Each path below is one point turned by a fixed rotation once a step. After each direction that follows a path, write how fast that rotation turns it, in degrees each step (0 if it stays still).
Each turn is a multiple of 5 degrees from 10 to 175, or 0.
Each row of a path follows its step; steps can be skipped.
path 1
step 2: |  0.527 | -2.445 |  2.674 | -1.720 |  0.160 | -3.415 | -1.452 | -1.841 | -0.972 |  1.897 | -0.457 |  0.683 | -2.622 | -0.652 |  0.729 |  0.375 | -0.180 | -2.178 | -0.941 | -0.764 | -1.313 | -1.589 |  0.522 |  1.341 |  1.279 | -0.918 |  1.118 |  2.689 | -0.054 |  1.648 | -2.228 | -0.270 |  2.562 | -0.240 |  1.498 |  2.065 | -0.413 |  0.687 |  2.402 | -0.776 | -1.998 |  0.133 | -0.870 | -2.614 |  1.636 | -0.634 |  1.885 |  1.135 | -0.857 | -0.983 | -0.212 | -0.596 |  0.354 | -0.630 |  0.086 | -0.445 |  0.007 |  2.047 |
step 12: |  0.642 |  0.596 |  1.175 | -1.091 | -2.703 | -0.238 |  1.293 |  0.043 | -0.846 |  0.599 |  2.837 |  2.909 | -3.772 |  1.246 | -2.076 | -1.850 | -1.669 | -0.088 | -0.216 | -1.169 | -0.693 | -0.626 |  1.683 | -0.027 |  0.787 |  1.638 |  1.958 |  1.101 |  2.155 |  1.423 | -0.688 |  0.116 | -2.244 |  2.745 | -1.787 | -0.656 |  0.921 | -3.380 |  0.682 |  1.443 | -0.637 |  0.225 |  2.346 |  0.898 | -0.369 |  0.937 | -0.078 | -0.526 | -0.795 |  0.046 |  0.725 |  0.826 |  0.412 | -0.789 |  0.312 |  1.236 | -1.974 | -0.059 |
step 16: | -1.662 |  0.600 | -2.220 |  0.861 |  1.218 | -2.456 |  0.462 |  1.734 | -1.390 |  1.559 | -0.201 | -0.254 |  0.395 | -3.367 |  2.046 | -0.372 | -2.497 | -1.182 |  1.313 |  0.793 | -1.741 |  0.373 | -0.125 |  2.027 | -2.740 |  0.862 | -1.041 | -0.014 |  0.291 |  0.207 | -1.203 | -0.726 |  0.214 |  0.347 |  0.866 | -0.217 |  0.636 |  3.151 |  2.695 | -1.181 | -0.305 | -0.128 |  1.742 |  1.985 | -0.200 | -1.105 | -1.912 | -2.235 | -1.972 |  1.212 |  0.634 | -1.387 | -0.215 |  2.124 |  0.072 |  0.414 | -1.065 | -2.833 |
step 19: |  0.357 | -0.195 |  0.108 |  2.272 | -0.951 | -0.438 |  2.796 | -2.091 | -0.217 |  2.204 | -0.603 |  0.607 | -2.017 |  0.747 | -2.113 |  3.721 | -0.881 | -2.187 |  0.780 |  2.410 | -0.356 | -2.859 | -2.105 | -2.591 |  2.499 |  1.735 | -0.494 |  0.752 | -0.525 | -1.923 | -0.693 |  1.786 |  0.600 | -2.369 |  1.253 | -1.329 | -1.472 |  1.043 | -0.682 |  0.606 | -0.603 |  1.354 | -0.089 |  0.320 | -0.066 | -0.355 | -0.778 | -0.955 | -2.375 | -0.222 | -0.070 |  0.892 | -1.096 | -0.138 |  0.139 |  0.679 | -1.615 |  0.943 |
step 23: | -0.328 | -1.468 |  2.583 | -0.237 |  0.191 | -1.912 | -1.710 | -2.165 |  0.549 |  0.647 | -2.130 |  0.798 |  1.622 | -2.644 | -0.633 |  0.986 | -0.223 | -1.133 |  0.593 | -1.205 | -2.305 |  0.456 |  1.010 | -1.104 | -0.833 | -3.653 |  0.007 |  0.716 | -0.089 | -2.771 |  2.237 | -2.099 |  0.152 |  2.254 |  1.860 |  2.046 |  1.184 | -0.460 |  0.817 |  2.199 |  0.574 | -0.311 |  0.998 | -1.238 | -1.122 |  0.986 |  0.160 | -1.363 |  0.282 |  0.210 |  2.378 | -0.154 |  1.919 | -0.256 | -2.208 |  0.988 |  0.213 |  0.973 |
step 25: | -1.497 | -0.304 |  4.413 | -0.261 |  1.536 | -2.323 | -0.257 | -1.588 | -2.048 | -1.440 | -1.046 | -0.883 |  0.622 |  2.897 | -1.994 | -0.117 | -0.041 | -1.724 |  0.721 | -1.418 |  1.178 |  0.289 |  1.109 | -0.322 | -0.536 | -0.695 | -3.426 | -0.159 | -0.797 |  0.211 |  0.001 |  1.041 | -0.725 |  1.315 |  1.884 |  1.876 |  2.260 | -0.962 |  0.766 | -0.276 |  2.684 | -0.297 |  0.654 | -3.435 |  0.336 |  1.224 |  0.847 |  0.460 |  0.780 | -1.618 |  1.732 | -0.284 |  0.861 | -0.960 | -1.287 |  0.663 |  0.160 | -0.210 |
step 26: |  3.115 | -2.065 | -0.024 | -1.386 | -1.440 |  1.142 |  0.307 | -0.237 | -3.104 | -1.962 |  1.725 | -0.312 |  0.956 | -2.584 | -0.521 |  1.422 | -0.292 |  0.557 |  1.036 |  1.155 |  0.305 | -1.172 |  2.423 |  1.012 |  0.614 | -1.989 | -0.165 | -1.147 | -0.619 |  0.081 |  1.238 |  2.592 | -1.984 |  0.749 |  1.047 | -2.656 | -2.242 |  1.602 | -0.108 |  1.996 |  1.237 |  0.658 | -1.203 |  2.935 |  0.231 | -0.134 | -1.239 | -0.900 |  0.272 |  0.249 |  1.166 |  0.298 |  1.345 |  2.208 |  2.146 | -1.404 |  0.936 | -0.559 |
step 29: |  1.251 | -2.768 | -2.955 |  2.022 |  0.893 |  1.117 |  0.424 | -1.621 |  0.477 |  2.339 | -0.250 | -0.780 | -0.155 |  0.157 |  1.067 | -1.376 | -2.668 | -1.153 |  0.848 |  0.813 | -0.876 |  1.327 | -0.448 | -1.793 |  0.030 |  0.131 |  0.118 |  1.537 |  1.410 |  2.877 | -0.093 |  1.443 | -0.166 |  0.437 | -1.857 |  0.569 | -2.066 | -1.844 | -1.192 | -1.507 |  0.979 |  3.284 |  1.282 | -0.167 | -2.794 |  0.435 |  1.289 |  1.800 | -0.367 | -1.082 |  0.639 | -0.810 |  2.568 |  0.048 |  2.349 |  1.291 |  0.840 |  0.172 |
|  0.338 | -0.326 | -0.464 |  0.025 | -0.024 | -0.440 |  0.500 |  0.143 | -0.334 | -0.102 |  0.380 |  0.103 |  0.446 | -0.416 | -0.242 | -0.346 |  0.235 | -0.264 |  0.195 |  0.092 | -0.203 | -1.092 | -0.123 |  0.345 |  0.083 |  1.012 | -0.916 |  0.067 |  0.133 | -0.748 |  0.161 |  0.013 | -0.270 | -0.495 | -0.232 | -0.393 | -0.320 | -0.184 |  0.630 | -0.011 |  0.477 |  0.373 | -0.562 | -0.370 |  0.326 | -0.281 |  0.058 | -0.006 |  0.442 | -0.747 | -0.625 | -0.777 |  0.328 | -0.529 |  0.311 | -0.102 |  0.511 | -0.021 | | 40
| -0.560 | -0.438 | -0.249 |  0.987 | -0.419 | -0.542 | -0.140 | -0.186 |  0.138 | -0.465 | -0.115 |  0.333 |  0.378 |  0.301 | -0.332 |  0.581 | -0.249 | -0.082 |  0.036 |  0.162 | -0.351 |  0.039 | -0.255 |  1.182 |  0.152 |  0.350 | -0.203 | -0.325 |  0.261 |  0.432 | -0.240 |  0.866 |  0.284 | -0.122 |  0.338 |  0.740 |  0.851 |  0.484 | -0.110 | -0.495 |  0.106 |  0.298 | -0.557 | -0.007 |  0.765 |  0.016 |  0.059 | -0.087 | -0.315 | -0.076 | -0.390 |  0.389 | -0.348 |  0.105 | -0.610 | -0.133 | -0.500 |  0.096 | | 125
| -0.957 | -0.011 | -0.081 |  0.012 | -0.317 | -0.318 | -0.172 |  0.527 | -0.129 |  0.166 |  0.113 | -0.447 | -0.101 | -0.104 |  0.558 | -0.495 | -0.189 | -0.289 |  0.778 | -0.245 | -0.206 |  0.040 | -0.302 | -0.949 |  0.083 |  0.215 |  0.509 |  0.169 |  1.305 | -0.102 |  0.039 |  0.194 | -0.519 |  0.076 | -0.118 | -0.094 |  0.413 | -0.248 | -0.060 |  0.232 |  0.451 | -0.303 | -0.103 |  0.077 | -0.389 |  0.312 | -0.432 | -0.709 | -0.286 | -0.784 | -0.231 | -0.046 | -0.938 | -0.065 | -0.511 | -0.542 | -0.027 | -0.332 | | 90
| -0.112 | -0.390 |  0.220 |  0.573 |  0.173 |  0.480 |  0.699 |  0.064 | -0.512 |  0.109 | -0.184 | -0.129 |  0.424 | -0.401 |  0.165 |  0.804 |  0.507 | -0.078 |  0.602 |  0.155 |  0.043 |  0.241 | -0.443 |  0.695 | -0.787 | -0.721 |  0.018 | -0.115 |  0.068 |  0.162 |  0.251 | -0.620 | -0.528 |  0.188 | -0.195 | -0.793 | -0.095 | -0.458 |  0.207 | -0.231 |  0.125 |  0.402 | -0.020 | -0.211 | -0.381 | -0.685 |  0.047 | -0.687 | -0.252 |  0.680 | -0.032 | -0.427 | -0.122 |  0.300 | -0.402 | -0.788 | -0.308 |  0.606 | | 145
|  0.732 | -0.156 | -0.291 |  0.283 |  0.030 | -0.296 | -0.401 |  0.022 |  0.160 | -0.009 |  0.398 |  0.292 | -0.738 |  0.221 |  0.070 |  0.096 | -0.022 | -0.650 | -0.524 | -0.158 |  0.523 |  0.323 | -0.320 |  0.549 | -0.244 | -0.358 | -0.127 |  0.545 | -0.134 | -0.991 | -0.341 |  0.370 | -0.111 |  0.478 | -0.762 | -0.321 | -0.020 | -0.485 |  0.017 | -0.181 |  0.658 | -0.461 |  0.054 |  0.130 |  0.508 |  0.898 | -0.119 | -0.158 |  0.640 |  0.140 |  0.560 |  0.102 | -0.243 |  0.232 | -0.969 | -0.361 |  0.501 |  0.242 | | 135
| -0.765 |  0.941 |  0.013 | -0.214 |  0.060 |  0.371 |  0.261 |  0.479 | -0.543 | -0.098 |  0.440 |  0.072 |  0.426 | -0.232 | -0.226 | -0.136 |  0.262 |  0.345 | -0.021 | -0.045 |  0.294 |  0.485 | -0.388 | -0.319 | -0.316 | -0.583 |  0.576 |  0.256 | -0.488 | -0.088 | -0.391 |  0.708 |  0.082 |  0.216 | -0.187 |  0.244 | -0.258 |  0.463 |  0.338 | -0.031 |  0.044 |  0.620 | -0.362 |  0.867 |  0.922 | -0.264 | -0.083 | -0.523 |  0.189 | -0.433 | -0.169 | -0.690 |  0.638 |  0.064 | -0.582 |  0.689 |  0.284 | -0.050 | | 65
